Rows are one point carried round by a steady rotation, each followed by how many ticks it has turned.
The counts run from 0 to 478.
[166  82 130 115 115 119 106 120  73 143 135 133 155 134 137 107 158 140
 141  63 127 179 155  86 122 137  97 119 136 135 134 162]
403
[149  93  91 149 106 124 118 139  78 131  99 135 150 144 158  95 139 150
 145 147 145 190 167 123 102 112 125 102 167  87 127 105]
199
[103 107 112 124  93 168 118 126 106 177 120 133 106  92 143 102 153 169
 151  95 151 146 143 118 125 121  79  83 168 116 117 122]
298
[156 119 121 116 106 137 131 153  96 154  75 110 129  88 171 124 172 126
 141 113 176 164 149 124 103 138 116 123 138  73 108 107]
31
[153 117 116 148 106 126 105 122  81 141 108 106 134 124 183 138 162 129
 176 119 138 170 104  99 142 153 116 143 146  72 140 170]
140
[180 143 120 158 133  99 116 151  88 130 116 107 164 138 127 122 121 160
 142 113 148 209 110 115 118 121  97 118 175 125 121 108]
85
[150 128 124 132  55 123 108 146 116 109 157 133 116 144 137  98 168 160
 121  99 184 142 141 146 113 115  96  97 166 111 150 123]
96
[159  76 138 160  82 118 144 151 123 168 147  95 144 129 158  78 142 125
 151 150 155 144 146 167 172  98 115 111 116 125 136 124]
163
[179 121 107 136 116 107 153 143 116 143 102  93 149  63 161 110 161 163
 162 108 156 145 116 125 142 102 112 163 114 112 104 136]
454
[152 119 132 148 143 163 124 125 129 136 143 119 152  75 141 128 135 191
 128  78 138 153 102 148 142 106  63 104 156 107 126 137]
185
[182 113 100 149 100  95 162 155 118 124  96 131 134  72 166  88 162 124
 139  97 132 155 129 138 131  95 122 143 124  98 100 146]
226
[182 131 133 122  93 114 114 142 103 129 124 103 165 148 126 110 145 176
 112  98 177 176 130 126  97 107  96 135 168 122 143  88]
90
[144 124 141 148  58 131 122 133 148 106 140 149 113 124 146  78 173 144
 155  91 164 140 127 163 104  93 114 128 147 102 144  96]
325
[164 127 130 166 124  87 147 157 142 117 119 114 132  79 147  96 156 161
 184  99 149 151  88 138 155 124 108 148 133 123 103 149]
450
[161 105 163 120 147 132 107 105 112 137 166 116 144  91 149 128 154 139
 138  53 138 168 118 114 138 129  73 105 143 142 141 154]
179
[141 114 142 146 136 140 104 112 106 113 119 140 132 118 130 122 152 196
 143  54 147 166 106 123 101 140  85 113 170 110 140 138]
410
[171 138 138 114  85 113 116 132 114 126 135 110 155 144 126 110 147 179
 115 100 189 179 138 126  96 111 102 127 163 125 142  92]
91
[174 126 148 169 134 133 114 127 126 114 148  95 127 121 162 121 161 124
 136 114 190 135  93 185 113 120 113  84 156 110 143  93]
153
[167  97 156 162 163 119 117 123 123 111 141 115 111  96 151 112 147 138
 124  96 157 142 109 173 119  87  87  93 167 124 160  95]
381
[177 110 131 147 132 106 128 101 130 155 113 111 162 103 126  81 154 117
 141  53 151 157 109 141  98 111 135 122 147 149 116  89]
119
[144  88 113 166 135 113 123 105 112 164  99 124 124  73 175 102 154  99
 185 103 108 159 114 115 150 123 121 141 144 103 137 147]
339
[180 101 124 110 121 101 123 147 115 131 134 109 140  66 149 107 176 140
 158 114 163 135 147 137 131  83  92 159 127 127 154  91]
60
[145  90 170 169 120 110  98 136 114 121 126 153 105 151 130 101 159 121
 137  70 152 161 125 145 112 145  97  96 176 112 169 124]
210
[161  97  98 158  88 101 143 123 100 141  78 123 133 131 163  87 149 132
 130 136 173 167 167 144 105 117 152 123 146  93 132 103]
427
[129 106 130 145  67 162 134 147 122 153 114 122 142 131 139  81 167 179
 184  90 141 138 112 139 129 121 111 127 125 109  91 127]
130
[173 110 105 115 117 100 111 119 128 150 147 112 180  74 125 100 150 153
 145 100 152 168 146 118 131  96  90 152 150 143 146  95]
287
[161  96 151 189 108 140 152 104  90 145 129 113  86 138 161 108 134 151
 143 109 140 148 120 155 153  95  91 107 116 154 169 135]
272
[166 117 126 165 101  69 162 148 156 117 120 126 130  88 154  74 148 141
 137  97 163 160 113 148 147 121 126 126 144 113 106 161]
222
[169 133 121 185 117 115 123 128  98 158  86 117 149 139 150 124 111 132
 122 102 128 199  98 119 128 125 104 126 177  94 140 130]
311
[176 144 140 156 100 104 126 100 130 144 102 112 165 138 148 117 119 128
 113  97 158 208 118 126 106 123 123 141 164 107 152  96]
315
[158  92 177 175 116 111 134 118 137 151 118 123 117 123 125  94 157 141
 162  60 154 133 100 157 154 146 105 140 118 145 160 143]
443
[162 135 152 122  85 128 138 140  94 143 137 102  85 107 179 124 163 102
 127 119 192 162 156 135 122 127  95  88 125 126 138 117]
264
[140 102 131 177 124 143 100 105 133 131 147 167 149 101 127 106 153 138
 178  52 119 162 129 149 134 151  98 108 134 117 149 141]
13
[161 113 166 207 113 143 137 127  95 124 110 127  99 152 161 125 141 143
 167 108 147 161 107 169 139 135 101 113 118 118 161 128]
44
[181 112 122 158 138 106 126 104 124 169  95 117 157  88 133  95 146  97
 134  61 128 163 111 136 112 102 121 136 147 133 138  93]
117
[146  94 161 141 105 121  92 112 109 149 130 149 126 147 136 111 150 103
 127  84 157 182 163 131 113 158 105  95 160 111 176 119]
207
[143 116 103  94  98 123 100 133 119 147 166 122 153  77 129  98 175 145
 151  86 172 154 153 116 118 117  90  96 162 138 121 111]
292
[125  86 115 172 139 151 133 125  75 164 116 119  98 106 148 104 139 173
 169 104 132 145 120 126 146 120  83  79 144 148 119 141]
73
[199 120 131 163 117  74 120 149 134 117 150 111 159  93 146 119 151 120
 161 126 157 165 125 153 167 119 105 158 124 121 163 126]
54
